Named moves (each a turn or a mirror), then the moves between two rows, first move first; the first pair answered:
move delag:
[-14.8  -5.7 -12.4   2.7  11.9   9.4  27.3 -12.3   2.6  16.6  41.1  27.4
 -13.2   5.0  25.6  11.5   5.1 -27.5  30.4  14.7 -13.9  12.0 -26.8   1.3
   8.6 -22.4  27.2  -9.9  15.3  16.0 -15.2   4.6  26.8  23.6 -22.8   6.9
 -16.5  31.4]  ->  [-14.8  21.7  15.2  -0.9  -8.1   2.0 -21.5  -7.0 -14.6   9.8 -24.0  -1.8
  32.1  29.4 -29.0   3.7  19.0  -2.6  24.2  -3.8 -16.4   5.5   3.0   8.0
 -10.1 -24.4 -29.6  -2.9 -28.0 -10.1  26.2  14.1  10.8 -14.8   5.1 -55.1
  -6.2  15.9]
[  9.4 -11.8  -6.3 -10.6   6.5  -6.8   8.0   3.1  -7.0   7.8   1.2   8.7
  -8.6  -1.5  11.6  -2.8   7.4 -12.0   0.7   3.6   5.6   6.9   3.8   9.4
   0.5 -18.7  11.6  -7.1   4.1   4.5  -8.1 -12.2   6.0  10.9  17.9  13.8
  -3.5   8.0]  ->  [  8.9  -2.4   1.8  -9.6   1.6  -7.1  -5.1   3.2 -14.8   7.4 -17.5  -1.4
   7.6   2.1  -3.1  -1.7  14.2  -8.0  -0.6  -2.1   4.3   5.2  10.6   9.7
  -2.3 -19.8  -5.9  -6.0  -9.9  -4.2   5.0  -9.2   3.9   1.0  24.6  -5.5
   0.2   2.1]
[-20.9  10.5   7.2  16.0  16.2  -4.6  11.8  37.5  25.5 -23.0   4.6  15.3
  -0.5  16.3 -35.6  -3.5 -17.4  16.4 -17.3 -14.0   3.0   6.8  18.0 -25.2
   6.9   9.4 -16.2   0.7  20.6  -3.1  23.2  25.7 -17.3 -13.2 -52.2  -3.5
  35.7 -28.0]  ->  [-21.4   6.9   0.7  16.2  20.7  -2.7  20.4  37.2  30.7 -21.8  15.2  20.6
  -9.8  13.9 -23.4  -2.0 -19.5  10.0 -15.8 -10.9   1.0   5.5  13.6 -29.8
   9.8   9.0  -7.0  -2.3  26.5  -1.5  13.7  21.9 -13.4  -6.8 -60.1   9.1
  33.9 -24.0]
[ -8.2  16.9   8.0   6.0  11.3  23.6 -21.5 -22.8 -16.2   8.3  -8.4 -22.0
  19.9 -26.6  -2.3  48.4 -27.5   9.8 -18.7  -8.1 -22.8 -12.3 -29.6  17.0
  34.1  39.5 -15.4  13.4 -15.6 -11.2  -0.2   9.9  14.0   9.0  -3.9 -24.4
 -35.8 -25.5]  ->  [ -8.9   7.4   3.5   9.4  16.3  26.3  -9.2 -26.3  -7.6  13.1  10.7 -14.6
   1.7 -33.0  18.2  49.5 -31.1   1.0 -18.4  -6.3 -20.3 -10.5 -37.8  12.9
  39.3  38.1  -1.6   8.1  -1.8  -2.9 -10.4   7.1  19.2  19.9 -13.6  -6.4
 -38.7 -21.2]
move Losur:
[ 16.6   2.5  10.3 -23.9  -4.8 -11.4   5.1   6.5   3.3  11.9 -16.5   8.7
  20.7   7.4 -24.5 -12.4  15.8   6.4 -10.0   3.3   6.8   1.9   3.3   5.2
   7.1  17.4  -6.5  30.0   0.2  -5.5  30.3 -21.7  -8.4 -15.4   5.0  -5.2
  10.0  25.5]  ->  [ 12.3   3.4  12.6 -20.6  -2.6 -11.4   2.9   7.0   6.0  13.0 -17.1   8.3
  19.0   7.6 -29.0 -12.2  14.1   8.6  -9.1   1.8   9.0  -0.1   4.5   1.8
   7.5  20.7  -6.8  33.0   0.1  -3.2  30.7 -20.1  -8.9 -15.7   5.2  -3.2
   9.8  22.5]
[  6.1  -4.8  -5.5  -0.1  -8.1  -1.7  -0.8   8.2   6.3  -5.1  -5.3   5.4
  -8.9   0.8   5.9 -10.5   0.3  -7.4  -1.3  -8.8  14.6   8.9  10.8  -1.7
  -8.0  -9.6   9.8   0.1   7.5   5.4  -0.5  -7.3   5.8  -2.4   0.7  10.8
   5.4   8.6]  ->  [  7.5  -7.2  -3.6  -1.2  -2.4  -0.7  -1.0   6.3   2.5  -2.3  -7.8   4.2
  -5.9  -4.6   6.4 -10.1   0.6  -9.0  -5.6  -6.9  15.5   7.2   7.7  -2.0
  -7.0  -5.5   9.6   1.0   4.1   5.4  -4.0  -9.7  10.2  -3.1   3.9   9.9
   5.0   8.0]
[-42.8   3.5 -12.2   1.5   6.8 -19.4   9.0  26.6  22.4 -14.1  13.2  26.4
  -4.7  36.8  -0.3 -18.4  10.5  -1.6  34.1  -1.9  -6.1  -2.2  27.6 -15.6
 -13.4 -14.4  -3.8 -10.3  11.8  -5.5  14.9  18.2  14.8  11.6 -40.4 -10.2
  15.6  15.8]  ->  [-29.8 -11.3 -17.5  10.0  10.7 -13.5  17.4  26.6  32.4 -10.0  26.8  25.8
 -24.8  29.0  -5.3 -26.9  -0.9   9.9   8.3  -9.0   0.8   1.0  20.5 -27.2
  -9.3  -2.6   6.3  -6.1  32.0  12.3   3.4   8.6  -2.2  -6.7 -39.5  22.3
  25.7  -5.5]
[ 26.6 -14.9  31.1  19.8 -26.1 -22.5  -6.9   9.4 -11.7  -0.9 -26.5 -35.9
 -21.6  -3.7 -23.5  10.2 -15.8   3.5 -27.8  -1.8  13.8 -23.7  -8.8   5.1
 -16.5   6.6 -11.8  26.7 -16.8 -10.3   3.4 -16.2 -28.5  17.5  18.3  15.2
 -10.8 -20.9]  ->  [ 27.5 -10.2  33.5  15.4 -28.4 -21.8  -8.7   8.2 -17.5   0.7 -32.7 -35.8
 -13.4  -5.1 -20.0  16.3 -11.3  -1.5 -21.7   4.6  14.4 -27.3  -8.4  10.0
 -16.5   3.4 -15.6  25.8 -27.5 -17.7   7.2 -15.2 -25.7  25.3  25.2   4.4
 -14.8 -14.5]
move Guv:
[  7.3 -10.9   0.3   6.4   0.2  13.0   8.1  -3.2  -7.5   9.2   7.1   7.1
   0.5   5.7  -2.8  -5.9  -8.8   5.7  -3.8  -1.4  -2.5  -4.9  -9.4   3.8
   8.2   6.4   2.2   3.5   2.7   8.9  -5.0 -11.1   2.0   7.8  -3.8   5.2
  -2.0 -11.1]  ->  [ 10.8 -10.2   0.4   5.1   2.0  12.2   2.6  -3.1  -9.0   2.7   3.0   4.9
   2.2  -4.8  -2.8  -2.9  -8.8   7.4  -5.5  -3.4   4.7  -7.3  -7.9  -0.6
   4.9   9.8   4.1   4.8   3.7   2.5  -1.9 -11.6  -4.1   5.2  -5.0   8.8
   0.6 -14.9]
[ 43.3 -37.6 -12.6 -36.7 -10.3 -31.1   8.9   5.5  23.8 -12.7  25.2  20.5
 -29.4  21.0  27.9 -43.3   4.3 -19.1 -25.0 -10.6  20.7  14.4   2.6 -30.1
 -15.8 -24.9  -4.0 -21.6  36.4  26.9 -23.2  -8.1 -11.2 -21.5  36.2  65.3
  32.6  13.4]  ->  [ 33.8 -38.3 -11.7 -38.1  -3.8 -29.1  12.5   6.6  30.4  -5.0  25.2  28.0
 -31.7  37.5  25.6 -49.7   2.9 -20.0 -20.5 -14.0   8.4  16.0   0.8 -26.4
 -14.9 -30.4  -6.8 -23.8  38.2  32.4 -26.3  -6.3  -4.2 -26.0  31.0  58.6
  29.2  16.4]
[ 31.2  -3.5  21.6 -15.0 -47.2  25.0 -10.4 -14.9  10.3 -34.6 -20.3 -42.6
  39.8 -43.5  -5.9  -8.0  15.2   3.0   1.1 -21.1  -1.6  52.8   0.6  -6.8
  -0.4 -10.3  15.7  -7.7 -26.4 -21.6  41.0   8.2 -17.8   3.7  38.8  -3.5
 -36.3   1.4]  ->  [  9.6   1.6  18.6  -8.5 -44.7  16.5 -12.9   0.2  27.4 -38.7 -25.6 -39.6
  32.7  -8.3 -33.9 -28.4  12.9  19.3  -1.5 -38.9 -10.0  55.7  21.8 -16.3
  -9.2 -14.5  -1.3  -4.9 -19.1 -16.6  50.2  21.1 -21.6 -19.6  12.6 -14.9
  -8.3  -2.6]
[-14.1  -5.0 -12.0 -17.8  -3.1 -27.2  21.6  -0.8  12.2   4.1  13.1  25.4
 -43.0  35.6  22.4 -22.3  12.7 -27.6  23.6  12.2   7.8   7.7   9.7  -5.2
  -2.6 -30.7  34.4 -28.8  10.7   9.5 -31.0  -8.6  26.5   7.1 -37.7  13.7
  13.8  43.4]  ->  [ 12.9  -7.6  -4.7 -24.0 -12.5 -26.1  15.9 -10.3  -2.1  -3.3  11.5  17.9
 -37.1  -5.2  41.7  -1.5  10.2 -35.9  20.7  29.8  24.8   3.7  -2.4  -2.2
   1.5 -24.5  45.0 -27.8   0.8  -1.5 -32.1 -18.1  13.9  25.1 -14.2  27.8
  -3.5  42.4]
Then:
Between the rows of a pair lie 2 to 3 moves.
[-32.1   0.1 -23.0   8.3  32.6  -1.6  32.4  16.4  36.2  10.1  23.1  18.2
 -22.8  40.2  -0.7 -16.7  -4.4   1.1  10.7 -21.7  -2.1   3.6  15.2   6.1
  20.3  -1.7  13.9   6.3  12.1  16.8 -23.3  13.3   8.8  14.4 -50.8   5.5
  29.7   5.7]  ->  [ 16.6 -14.1 -19.4   5.4  25.0   3.8  29.1   7.5  15.0  -2.8  26.0   4.4
 -25.2 -27.4  23.7   7.5 -16.4   3.1 -20.0  -2.4  32.2  -4.9   5.3  -3.1
  23.5  23.7  33.5  15.6  10.3  11.1 -32.1  -8.1 -21.4  21.4  -7.2  54.5
  17.4 -10.6] -> Losur Guv Guv
[ 11.2  -9.2  -2.6  -8.9   6.9 -18.8  24.2   4.8   7.8  -7.8  14.8  20.4
 -20.2  -8.2  27.1 -19.3  16.1  -1.4   7.0  10.6  27.7  10.0  14.2  -2.9
  -0.8 -25.0  22.8  -9.7  -0.7   8.6  -0.7  -8.2  -1.9   2.6   7.5  21.7
   9.2  11.2]  ->  [  6.4 -10.4  -3.0  -8.4   9.0 -12.2  27.0   3.6   9.3  -1.0  16.1  21.2
 -21.7   4.2  23.1 -24.5  19.8   0.7   6.7   7.7  20.6  12.3  13.6  -4.5
   0.8 -30.1  21.0 -15.0   0.8  14.1  -4.5  -4.9   5.1  -0.1   2.8  15.2
   8.0  18.7] -> Guv Guv Guv
[-33.0  17.0  -7.2   8.2  10.1  19.1   4.4 -10.8   1.9 -31.3  19.5  -1.0
   1.5 -21.4  49.9  39.9 -22.5  11.0  11.9   3.4  13.5 -21.4  -8.1   3.3
  25.0  36.0  11.0   3.2 -13.7 -26.8   1.6  11.6  10.3  58.1 -31.7 -27.0
 -43.4  -2.2]  ->  [-39.7  12.6 -12.8  14.6  13.2  14.4  10.3  -3.5  15.8 -35.8  29.1   4.6
  -8.5 -11.5  44.3  29.7 -23.1   9.8  10.4  -2.0   9.7 -22.9  -1.0  -6.6
  21.0  37.4  13.2   4.9  -2.7 -21.3  -1.3  19.4   7.2  55.1 -44.1 -16.6
 -32.1  -4.7] -> delag Guv delag
[ 35.6  -8.3  18.9  11.5 -21.6   5.2 -16.7   2.0   6.0  -4.1 -37.3 -28.3
   8.8 -17.3 -26.2 -24.3  41.0 -35.0 -28.8  -1.3  10.2  37.4 -18.0 -21.1
  10.7 -14.6 -28.9  -4.0 -29.4 -32.2  15.5 -22.8  25.6   4.5  35.4  32.5
   2.9 -18.3]  ->  [ 30.1 -14.3   9.0   8.1 -17.1   4.5   0.0  -0.1   7.2  -2.0 -13.9 -15.1
   0.6 -21.4   4.6 -14.8  46.2 -54.2  -9.4  15.7   9.0  35.2 -32.6 -18.5
  18.6 -22.0 -11.3  -9.3 -22.0 -31.6   6.0 -24.2  44.0  37.1  21.1  37.9
  -7.1  -0.6] -> delag Losur
[  2.9   9.6  16.5   9.3   3.5  23.4   5.5 -18.8 -25.6 -23.6  11.2 -14.6
 -10.8  -8.5 -24.0  -1.5  -3.7   6.5   3.9  -0.2  19.0  -1.0 -15.7   5.0
  17.5  -4.6  12.1   0.6   1.3  -5.4  -6.7 -14.6 -22.9  -4.1  21.3  14.3
  -8.0 -24.0]  ->  [-19.9  13.2  18.1  11.1   7.7  14.0   6.7 -11.0 -16.5 -19.9   7.6  -9.8
  -5.4  26.5 -44.3 -15.1   2.1  12.4  12.6 -12.7   1.2   2.5  -3.0   8.1
   9.6 -14.4   0.2   0.0   1.5  -2.6   3.9  -2.9 -11.0 -13.6   1.0  -9.3
   6.7 -17.4] -> Losur Guv Guv
[ -1.8  -4.0  -3.9  12.1   8.3  -1.2  -3.9  10.7   6.8  -8.8 -10.6   3.7
   7.6  14.6 -27.0  -3.8 -10.5  13.4 -18.2 -10.5  14.4 -24.7  -0.9  -5.6
  -2.9   3.2 -22.8 -10.3  -1.1   7.9  -1.7   3.2 -14.3 -14.7 -18.4  -9.9
   4.7 -13.1]  ->  [  0.5 -13.1 -11.1  13.4  15.7   7.5  14.4   7.0   8.1  -1.5  13.0  16.6
  -9.6   6.2  -3.4  -0.6 -10.5   1.1 -14.4  -3.0   9.3 -22.9 -18.7  -1.9
   6.8  -0.5  -1.2 -15.4  10.4  16.9 -19.0  -4.2   1.5   6.2 -23.8   5.4
 -11.5  -0.7] -> delag Guv
[ 10.3 -16.8 -12.2   4.6  16.8   9.9  11.7  11.7   0.5   5.3  11.5   4.1
 -15.5 -13.1   5.3   6.2  -6.5   3.5 -17.6  -1.6  -3.4   9.5 -15.4  -0.7
  18.3  11.1  -2.3   7.5  17.4   9.9  -4.6 -15.0 -13.3   1.9   3.9  22.6
  -3.6 -10.4]  ->  [ -4.0   3.5  -1.6 -11.0  14.5  -3.2   3.2   8.2  -9.6   0.6  -5.6   4.2
  13.1  -0.6   6.4  19.7  14.3 -11.3  15.6   6.7 -12.1   9.8  -5.7  13.3
  12.5 -10.2 -19.0  -0.3  -2.7 -12.2  13.2  -6.1  10.9  24.4   4.7 -15.6
 -14.2  16.2] -> Losur Losur Losur
[-16.0 -24.8 -11.5  17.4  -2.3  14.9   7.5  12.0  29.3   3.8  21.0  -4.8
 -31.2  13.4 -17.8 -18.2 -21.8  24.1 -35.8 -22.0   2.1  -5.7   8.6  -8.9
   2.3  17.6  -2.8   7.8  25.1  21.4  -8.4   8.0 -13.7 -20.2 -25.9  18.3
  18.2 -25.1]  ->  [  8.6 -31.6  -6.8   5.4  -2.4  29.5  17.9 -11.6   4.4  21.0  29.9 -10.1
 -19.5 -27.7  19.9  11.2 -14.6  -2.1 -30.8   0.9   1.4  -8.0 -28.4   9.9
  23.9  16.3  16.3   5.3  12.0  25.8 -25.1 -11.4   1.5   9.2   1.9  29.6
 -23.1 -10.5] -> Guv Guv
[ 24.9  15.9 -11.0   4.5  -6.9  12.3  13.6   4.7   4.6   8.4 -26.2 -27.7
 -10.4 -10.5  11.6   8.0  32.3  31.0 -13.4  14.8 -16.6  -1.6 -11.8  36.1
 -16.0   2.8 -17.4  -8.2  18.2 -15.0  -1.8  -3.7 -21.1 -15.5 -10.1  19.3
 -27.4 -23.7]  ->  [ 15.5  13.7 -15.6   8.7  -5.9   8.1  18.8  11.3  13.5   6.5 -22.4 -23.4
 -20.0   9.5   2.3  -5.4  30.6  34.6  -9.1   7.0 -24.4   1.3  -6.2  32.7
 -16.1   1.8 -17.7  -8.8  30.0  -8.9  -2.1  -2.5 -20.2 -23.0 -25.7  18.3
 -14.7 -22.0] -> delag Guv Guv
[-11.6  13.1  13.8  12.8   1.7  16.0 -13.4  -6.0  -8.8  10.1 -16.2 -12.4
  13.4  13.5 -41.4   6.3  -2.4  17.8 -17.8 -21.8 -22.0  -7.8  -3.1  16.2
   7.3  19.2 -28.9   8.4 -12.8   3.3   6.6   9.4  -0.8 -23.6  -6.8 -27.9
  -4.4 -24.7]  ->  [-10.8   4.1   3.8   4.9  11.6  27.7  15.8 -19.5 -11.7  24.1  13.0  -1.0
   1.9  -1.6   0.8  26.1   0.0 -12.7   1.7  -4.5 -28.8  -3.1 -34.6  22.9
  22.2   8.1  -3.8  -2.5  -3.6  12.0 -17.9   1.7  31.5  12.4 -12.5 -12.2
 -32.3   1.8] -> Guv delag Losur
[  2.6 -37.2  -6.7  21.8  -4.4   4.0  13.1 -17.2  -9.7  21.7  12.3 -15.6
 -25.4  17.8   0.2 -12.1  -4.9   3.0 -15.1   2.4  -8.9 -13.0 -23.8   0.7
   1.2  14.6  -0.3  -5.5   4.1  27.6 -17.7  23.7  13.1  11.7 -30.4   3.8
 -36.2 -13.3]  ->  [ 21.5 -24.8   9.5  11.5 -18.1  -1.1  -9.0 -21.5 -28.1   6.6 -16.6 -28.8
   5.5  -7.9  -0.5   8.8   4.2  -2.5 -10.7  13.3   5.4 -22.0 -18.2   6.8
  -6.0  16.6 -13.0  -1.5 -23.6  -0.5  -1.9  22.6   5.5  21.9   1.2 -17.8
 -49.4 -11.0] -> Guv Losur delag
[ -3.5   2.9 -23.4 -11.0  22.5  24.2  37.5   6.5   8.9  28.1  30.3  -9.1
 -12.8  -1.3  21.2  -1.2  -1.7  -5.7   3.4  27.2  -0.7  22.2 -39.2  14.1
  13.6  -0.2  43.9  -2.3  16.1  15.4 -40.1   8.8  56.8  29.7  18.4   8.6
 -42.3  21.0]  ->  [  6.4  -1.5 -20.8 -14.7  17.4  23.4  36.0   4.6   2.8  19.2  28.0 -13.8
  -5.8 -17.1  26.2   6.9  -2.3  -4.9  -1.7  33.6   8.1  18.5 -40.0  12.4
  15.7   4.9  47.4  -2.8  13.0   7.6 -37.5   6.7  51.6  35.7  29.5  11.9
 -47.2  21.7] -> delag Guv delag
[ -4.7 -14.5  -1.6  -6.7   5.3  14.3   6.0 -15.3   6.9   1.8  18.8  17.4
 -18.3 -16.4  23.8   9.3 -16.7 -23.4   8.2  20.0   9.8  -3.1 -22.4  -3.7
  16.8   8.9  17.6 -18.8  18.2   3.8 -28.1  -6.7  13.5  32.9 -19.1  30.4
 -15.5  10.5]  ->  [-27.2   7.6   8.0  -2.6  -2.5  -0.8 -27.5   0.2  14.2  -5.9 -21.4   4.6
   0.2  36.6 -38.9 -18.3 -12.4   6.1  -2.4  -9.3   0.1  -0.5  16.8  -7.3
  -4.3   2.8 -32.3 -13.6  -0.4 -11.1   6.9   9.5   0.0  -9.7 -25.6 -19.1
  21.7  -4.3] -> Guv delag Guv
